128 stands for zero in the data rows.
Every row has a hidden score. How much higher is the second row's score than the first row's in each pair? 10 means about the same, 20 much higher and 0 much lower. The score is a weighted sum of the row's numbers plus the product of two more (or one squared), each taken from its middle value.
[128 131 136 152 145 152 142 121 130 138 112 113]
[103 107 111  87 110  71 102 161 111  81 170 160]: 13
[ 92 100  93  42 101  68  97 196  96  90 205 205]
[144 139 132 138 123 152 134 114 128 133 120 121]: 3
[163 116 133 131 119 165 144 103 135 139 121 110]
[153 116 133 127 128 162 142 112 128 135 122 104]: 8
[125 169 155 162 137 139 123 102 171 176  89 121]
[105 143 133 143 140 114 127 133 125 107 124 116]: 5
[124 118 130 141 149 140 136 131 126 137 114 103]
[ 92  92  73  17 105  52 100 209  69  82 233 255]: 19
[ 99 106 102  69 105  63  99 172 101  79 187 185]
[129 131 134 142 143 148 135 123 134 140 109 106]: 1
[103 132 130 138 150 109 130 143 116 114 123  91]
[120 137 129 138 135 124 122 131 125 115 127 124]: 13
[133 109 129 132 141 147 143 130 114 122 128 115]
[108 125 130 144 157 131 143 143 109 116 124 106]: 9
[ 95 119 114  78 115  75 102 173 107  80 180 161]
[ 98 102  90  42 104  62  96 187  87  79 208 213]: 14
[114 125 129 146 156 138 145 138 111 127 117 105]
[151 184 162 165 120 137 119  71 187 217  71 126]: 17
[190 141 142 139  93 171 135  73 161 162 105 119]
[113 151 144 156 151 144 135 121 143 147 101 105]: 9
[103 106 102  76 110  72 100 168 102  75 184 186]
[110 155 145 158 154 144 137 124 140 148 102 104]: 6
[101 118 118 108 123  81 109 153 114  83 158 144]
[122 120 129 133 151 138 136 133 119 130 119 101]: 5
[159 162 150 151 111 149 122  82 172 170  93 117]
[114 126 133 145 157 138 142 137 116 129 117 101]: 7
[121 131 123 135 123 114 117 134 123 107 131 133]
[104 127 129 139 151 111 132 144 113 107 128 101]: 8
[106 128 129 144 157 123 136 142 112 116 124 102]
[118 133 137 147 155 142 138 134 129 130 114 113]: 10
[214 152 140 141  69 179 126  52 185 185  96 132]
[122 115 127 138 148 137 138 138 112 115 130 122]: 12
[108 113 119 109 126  91 114 151 117  90 152 134]
[110 160 145 160 151 142 131 123 151 154  95 107]: 9
[112 151 144 162 150 146 138 125 142 143 103 114]
[139 100 109 117 115 133 131 134 113 112 142 146]: 11
[174 158 147 149 102 160 125  73 170 168  99 121]
[185  82 123 117 106 172 154 101 123 149 134 122]: 16
[118 127 132 139 149 137 133 130 131 142 106  92]
[ 99 117 117 103 119  74 102 158 118  84 160 139]: 15
[132 135 138 144 141 149 135 121 135 137 113 112]
[138 109 121 131 132 147 141 125 112 120 130 121]: 12
[115 116 130 140 152 132 136 139 121 123 120 107]
[178 145 138 138  97 164 130  77 159 163 101 109]: 9
[116 152 146 154 143 141 129 122 149 150  98 105]
[113 121 129 144 156 128 139 140 116 126 118 101]: 10
[164 166 152 159 112 153 125  74 170 176  93 122]
[106 109 119 103 119  85 110 150 119  87 151 131]: 7
[134 107 124 132 138 143 142 132 113 124 127 114]
[220 156 144 141  68 183 133  47 179 191  96 132]: 13
[112 118 132 147 152 131 143 139 115 122 117 103]
[163  99 129 124 122 165 147 109 126 132 130 113]: 9
[ 96 111 112  92 116  72 106 169 103  80 174 157]
[115 122 128 135 149 126 133 139 113 117 125 107]: 4
[103 143 130 142 136 105 123 139 127 103 124 112]
[105 104  91  61 111  67 104 174  88  77 199 210]: 18
[105 104 106  91 111  77 103 164 108  79 172 165]
[104 108 110 107 120  82 112 154 106  85 156 138]: 12
[171 142 144 144 111 171 140  88 149 145 113 123]
[103 120 126 114 131  95 116 149 120  82 153 137]: 8
[165 126 137 139 118 166 141  95 144 145 114 111]
[100 105 104  73 108  67  96 172 104  81 184 177]: 16
[112 120 127 143 156 126 137 138 112 128 118  95]
[135 103 123 126 132 141 138 129 118 124 125 109]: 13
[215 147 141 138  61 173 129  51 180 187  91 118]
[100 109 101  71 110  66  99 174  97  81 189 184]: 11
[155 152 144 145 117 158 130  92 157 154 101 117]
[106 140 133 140 144 112 128 137 122 108 125 109]: 11
[117 152 144 162 147 145 135 122 142 146 102 114]
[104 142 130 135 137 101 119 137 126 103 129 107]: 6
[163 181 159 162 113 150 121  69 182 192  85 134]
[126 159 144 157 139 140 128 108 154 164  92 105]: 3
[116 134 132 154 152 145 140 126 129 140 107 106]
[177 187 155 165 106 150 117  56 188 216  76 131]: 15
[120 155 143 155 142 140 129 117 146 155  96 100]
[100 113 117  99 116  72 102 157 118  86 159 138]: 15
[109 156 146 166 155 146 137 123 147 150 100 115]
[110 130 133 148 165 139 142 136 113 129 118 102]: 5
[116 121 128 143 157 143 145 135 112 128 116 106]
[109 119 130 141 151 123 137 144 115 114 122 106]: 12
[115 115 126 140 149 122 132 137 118 131 115  92]
[148 184 157 170 130 138 120  71 184 231  68 132]: 16
[ 99 141 130 139 140 100 123 142 124  96 131 107]
[ 96 112 100  65 109  63  95 179 101  82 192 191]: 16
[110 115 123 140 151 123 138 142 109 120 120 100]
[153 157 145 154 118 156 133  91 158 158 100 120]: 12
[127 102 126 129 139 134 136 137 116 118 129 115]
[120 116 129 136 149 138 143 137 108 118 125 112]: 8
[121 128 119 125 114 107 113 132 123  99 140 143]
[118 131 136 147 151 142 142 132 124 131 112 109]: 9
[120 128 130 150 152 143 142 131 120 133 113 110]
[123  92  92  79 109 100 125 161 104  94 178 201]: 14
[126 126 131 142 143 142 137 128 124 135 109 102]
[112 144 130 149 142 124 130 134 124 122 113 110]: 11
[132 164 148 164 134 138 126  97 162 181  87 117]
[116 120 114 122 117 101 118 139 111  98 142 133]: 8
[ 99 127 125 131 142  95 126 148 114  90 137 105]
[127 171 154 163 137 136 122  98 170 185  85 116]: 14
[115 118 113 106 108  84 106 146 122  96 149 141]
[ 99 108 104  62 108  66  96 174 102  75 194 194]: 11
[127 175 157 168 134 132 120  94 178 202  77 124]
[183 151 148 142  97 166 132  68 167 165 102 116]: 3
[ 93 114 107  64 108  71 101 181 101  82 189 172]
[ 92  84  77   6 100  79 104 221  79  97 230 245]: 11
[ 93 105  90  38 105  58  92 191  89  80 212 220]
[121 143 137 155 151 148 136 125 136 141 107 113]: 5
[157 108 128 136 121 159 143 109 132 137 119 108]
[153 151 142 152 115 149 128  90 159 162  96 108]: 11
[100 131 132 140 151 105 130 145 117 103 128  97]
[122 143 133 153 145 144 136 123 131 136 111 118]: 12
[110 121 130 144 158 129 140 142 110 116 124 107]
[135 122 133 139 146 160 149 123 118 128 123 117]: 9
[146 105 124 132 133 153 144 120 120 134 121 106]
[176 115 136 131 110 172 147  90 141 145 121 112]: 10
[114 145 139 151 151 141 135 126 134 143 104  97]
[197 136 141 137  86 179 139  67 163 164 107 122]: 13
[ 95 107  92  43 104  62  94 189  93  82 207 213]
[115 126 134 144 155 134 139 136 121 125 118 105]: 5
[185 136 144 146  96 171 137  79 163 154 108 124]
[118 116 125 141 149 131 140 142 110 120 121 107]: 11
[ 97 100  86  42  99  56  91 189  92  81 205 216]
[119 155 143 164 144 145 131 114 153 162  94 119]: 9
[149 157 138 147 112 143 121  95 149 156 105 133]
[101 116 119 102 121  79 109 153 112  83 159 136]: 9
[187 165 150 151  85 159 122  58 183 187  86 128]
[152 144 140 144 119 162 137 106 138 133 118 137]: 4
[122 111 120 122 133 119 129 142 108 107 136 122]
[117 146 142 155 145 142 133 125 143 148  99 107]: 9
[150 104 126 131 129 158 145 117 120 130 125 110]
[115 158 146 160 148 141 132 117 149 158  96 105]: 10
[190 124 135 130 100 185 145  88 143 147 120 128]
[114 148 141 157 152 145 135 125 143 152 100 105]: 12
[100 143 133 150 151 115 134 137 120 114 120 100]
[131 168 151 167 139 139 126  97 166 192  85 127]: 18
[207 142 144 132  79 181 133  61 174 168 106 126]
[207 159 148 136  75 172 125  54 180 182  95 118]: 14
[117 137 130 140 133 119 124 131 124 114 125 123]
[111 124 133 149 163 139 146 144 112 114 127 120]: 10
[115 141 138 154 156 145 138 124 132 145 106 103]
[174 139 129 129  95 164 129  93 139 150 120 132]: 9
[103 142 135 143 151 113 125 135 130 113 124 105]
[150 137 132 141 131 162 139 107 133 144 112 108]: 8
[150  75  77  62  94 130 153 160  95 113 181 215]
[ 93 100  90  35 101  74 102 201  87  90 207 204]: 3
[100 115 119 113 122  77 111 152 118  90 145 114]
[132  98 101 101 107 113 123 147 107 100 154 160]: 9
[139  88  94  92 100 124 133 146 102 101 157 169]
[128 143 135 136 123 129 123 123 132 119 123 131]: 6
[108 124 129 142 157 124 139 142 109 117 123 102]
[104 107 103  70 105  68  95 167 107  78 182 179]: 14
[226 122 128 121  64 194 143  64 152 178 113 130]
[100 109 109  91 117  75 107 163 101  75 175 170]: 10
[101 106 101  81 107  66  99 169 105  81 178 177]
[162  92 113 113 104 152 136 120 123 127 136 135]: 6
[ 98 111 105  63 110  70  98 179 101  78 193 189]
[110 121 122 132 125 102 119 141 120  95 135 127]: 8
[102 111 109  90 112  74  99 166 112  83 167 151]
[182 153 149 142 102 172 137  75 160 156 109 120]: 7
[126 178 158 166 139 134 120  97 179 211  76 125]
[108 120 131 146 156 129 143 137 115 126 117  98]: 5
[ 99 107 103  76 111  68 101 168  99  77 182 175]
[155 101 122 124 122 157 144 118 118 128 129 116]: 6
[109 120 125 146 156 127 139 143 110 118 122 106]
[115 115 124 142 148 131 139 136 116 132 112  95]: 7
[113 147 142 156 153 145 138 127 135 141 105 108]
[120 157 148 159 140 140 128 109 159 169  89 111]: 13
[207 147 142 138  79 181 135  59 170 175 103 125]
[ 94  99  82  36 103  63  95 197  85  80 216 231]: 14
[ 99 108 101  70 102  68  98 172 104  79 182 177]
[ 92 114 119  93 118  71 106 165 111  85 165 132]: 11
[155  98 109 114 107 147 137 127 112 120 140 140]
[206 140 136 136  75 180 136  66 164 172 103 123]: 10
[158  76  86  82  89 138 143 146 108 114 165 190]
[119 166 150 164 144 134 123 111 165 188  82 113]: 7
[213 156 146 139  75 180 126  53 183 183  98 131]
[119 149 142 154 143 144 131 118 147 152  99 104]: 10
[116 153 145 159 145 144 135 118 145 147 101 107]
[ 98 133 129 133 144  97 124 146 117  95 133  99]: 9
[188 139 144 143  92 169 135  70 163 162 105 118]
[128 150 143 153 138 150 135 114 144 146 103 115]: 8
[215  87 119  92  76 191 143  89 131 174 135 141]
[175 170 155 155  99 152 121  67 180 187  88 130]: 12
[104 126 129 137 152 117 135 144 113 110 125 100]
[100 113 116  98 116  75 106 159 112  78 167 155]: 14
[159 102 130 126 123 160 146 111 126 131 127 110]
[106 145 136 152 144 114 126 133 132 123 111 102]: 10
[122 151 141 160 135 137 130 115 153 154  93 111]
[105 129 130 149 156 122 137 142 113 114 122 105]: 9
[113 117 130 141 156 130 141 140 114 122 120 103]
[102 129 125 136 141  95 123 147 115  98 134 107]: 11
[151 101 107 109 108 146 137 132 111 114 148 154]
[139 132 134 143 138 157 143 114 129 140 113 109]: 8
[146  98 123 129 133 147 140 120 125 130 126 112]
[105 107 106  85 107  69  96 159 112  86 168 156]: 12
[141  87  95  95  97 121 131 141 106 108 154 161]
[114 123 134 144 156 135 138 133 122 132 113  98]: 4
[191 144 143 138  93 178 138  71 161 160 109 121]
[121 118 129 137 143 131 135 133 112 118 126 112]: 13
[131 125 132 140 148 151 141 125 120 134 116 107]
[183 178 154 158  97 156 125  53 177 207  80 126]: 15
[168 177 158 164 107 146 122  61 181 198  81 121]
[123 157 145 162 145 147 133 116 149 152 100 118]: 6
[122 105 124 129 145 136 138 133 111 122 128 106]
[138 116 126 133 139 149 137 125 122 132 122 111]: 9
[118 126 129 141 155 139 137 138 120 126 119 111]
[148 170 151 161 123 145 122  88 170 181  90 128]: 17
[113 119 128 141 159 136 141 139 111 122 123 107]
[142 102 126 130 135 147 144 128 114 122 130 119]: 12
[154 143 135 140 118 156 132 102 142 147 110 113]
[108 136 131 146 156 120 131 137 118 120 123 103]: 12
[ 95 107 103  69 108  71 100 179 102  81 187 177]
[148 166 154 156 121 146 121  84 173 175  91 117]: 10
[185 127 127 125  88 175 136  88 137 151 122 137]
[112 158 146 160 150 140 133 120 147 160  94  99]: 8
[154 112 129 135 129 162 148 112 123 134 123 110]
[124  91  86  70 103  92 122 165  95  89 182 206]: 17
[113 163 147 165 148 140 130 116 158 171  89 112]
[167  99 113 115 101 163 139 117 119 127 136 138]: 7
[110 117 128 144 156 132 143 143 108 115 124 109]
[114 131 137 143 162 141 142 137 117 125 120 106]: 7
[106 124 134 141 157 123 136 143 119 112 125 107]
[113 153 145 159 149 145 138 123 140 144 102 109]: 10
[114 123 132 141 157 131 138 139 116 123 122 104]
[161 106 131 133 124 165 145 107 135 133 127 118]: 9
[152  91 119 118 120 152 142 123 118 121 136 126]
[114 130 136 149 152 138 140 132 127 132 109 102]: 9
[102 106 107  78 112  71  98 165 108  77 180 178]
[115 120 129 140 156 134 137 139 118 125 122 105]: 8
[ 98 137 132 137 138  93 122 145 127  93 130 100]
[115 114 131 136 149 128 135 139 122 122 118 103]: 11
[112 124 129 140 156 126 138 142 112 121 122 101]
[173 136 125 128  90 155 124  93 139 147 121 144]: 14
[100 113 106  81 116  70  99 165 105  82 180 173]
[103 112 119 114 124  81 114 150 117  91 145 117]: 11
[209 141 141 136  73 180 135  60 169 170 102 125]
[ 90  93  73  12 108  47  96 207  72  82 235 255]: 17
[140 178 154 167 129 137 117  84 183 209  76 133]
[155 177 151 168 120 142 120  76 174 204  80 130]: 7
[101 129 124 135 149 101 127 146 110  97 139 114]
[144 112 130 133 135 158 144 120 122 131 121 111]: 8
[114 128 121 131 128 111 120 134 120 107 131 123]
[100 132 123 113 110  76 107 149 126  80 148 124]: 9
[110 145 143 153 160 140 140 130 133 136 109 105]
[209 122 131 121  78 190 143  72 151 168 116 128]: 13
[113 155 144 157 153 143 136 124 139 145 102 106]
[ 92 100  85  21 100  69  96 206  86  90 218 225]: 16
[119 115 126 140 152 128 136 138 114 126 122 104]
[108 126 129 138 154 122 132 143 118 115 125 104]: 9
[136  98 118 123 124 140 142 136 109 104 143 145]
[102 110 114  97 115  74 104 159 111  79 168 157]: 11
[116 133 136 143 153 143 137 133 130 134 111 105]
[111 122 131 143 153 128 138 137 117 126 117  97]: 12
[109 124 132 144 162 135 142 139 114 120 125 109]
[ 93 115 112  84 114  73 101 170 112  86 168 143]: 11
[178 176 155 161  98 151 117  58 188 201  80 131]
[104 126 131 142 149 113 131 144 117 108 125 101]: 3
[135 161 149 161 128 140 121  96 171 177  87 120]
[186 182 159 157  90 154 120  49 192 205  78 126]: 10
[120 128 126 141 138 128 128 134 122 119 123 120]
[104 128 129 141 146 111 127 145 119 102 128 109]: 9
[160 136 127 129  98 148 122 103 135 129 128 154]
[120 156 143 160 144 146 135 113 147 158  98 113]: 11
[104 129 130 144 152 114 132 142 114 115 122  96]
[110 132 134 141 149 120 132 142 120 113 123 107]: 10
[132  91 112 120 127 123 131 135 114 118 134 123]
[ 99 111  99  64 109  63  96 174 100  81 192 195]: 11
[115 127 125 133 136 115 122 138 119 106 132 124]
[117 162 149 163 143 139 128 114 160 169  89 113]: 12
[113 117 129 143 153 133 137 139 121 122 118 108]
[117 163 149 165 144 136 128 108 158 179  86 110]: 13
[108 129 128 142 151 116 132 145 114 114 122 102]
[ 98 144 130 144 144  97 123 139 119 100 129 101]: 12
[165  96 126 129 119 169 151 109 122 130 129 118]
[ 92 119 117  91 118  73 106 167 106  85 169 136]: 13
[140 158 146 152 134 154 133 102 153 152 103 117]
[121 152 144 154 141 143 131 119 149 152  98 108]: 10
[108 124 132 142 158 127 141 140 114 120 120 101]
[119 158 142 166 146 144 139 117 142 153  99 119]: 14
[112 119 129 132 151 126 135 144 110 109 132 114]
[ 96 105  98  54 108  73 100 187  96  87 198 191]: 14
[114 113 126 142 154 129 140 138 113 127 119 100]
[101 121 121 101 116  75 109 158 111  79 159 137]: 15
[157 128 132 135 123 165 139 106 136 141 117 114]
[132 140 142 147 141 150 133 116 144 140 109 109]: 11
[121 153 145 156 137 141 127 114 156 158  93 108]
[109 124 132 141 157 128 138 141 114 117 123 104]: 9
[104 130 133 136 151 112 128 142 122 115 123  93]
[146 157 147 156 121 146 129  91 156 167  95 110]: 14
[118 144 141 152 144 140 137 129 134 129 110 117]
[100 104  98  63 105  60  93 172 100  87 187 178]: 16
[132 180 160 171 139 137 127  88 175 217  75 136]
[112 121 132 139 157 130 138 137 116 122 121 101]: 2
[122 140 139 155 148 144 136 124 136 142 105 110]
[173 102 123 119 106 169 144 108 129 134 133 130]: 8
[226 157 151 137  67 188 132  41 187 191  98 137]
[108 156 145 163 155 148 139 125 142 148 102 114]: 9
[112 124 128 141 159 134 138 139 115 122 121 106]
[210 150 141 135  77 181 133  54 171 182 101 120]: 12
[102 125 130 139 146 109 132 146 114 104 125 100]
[114 130 132 148 159 141 141 135 120 131 115 106]: 9
[103 130 132 138 146 106 128 145 121 103 126 100]
[110 127 133 141 151 126 135 141 116 109 128 116]: 11
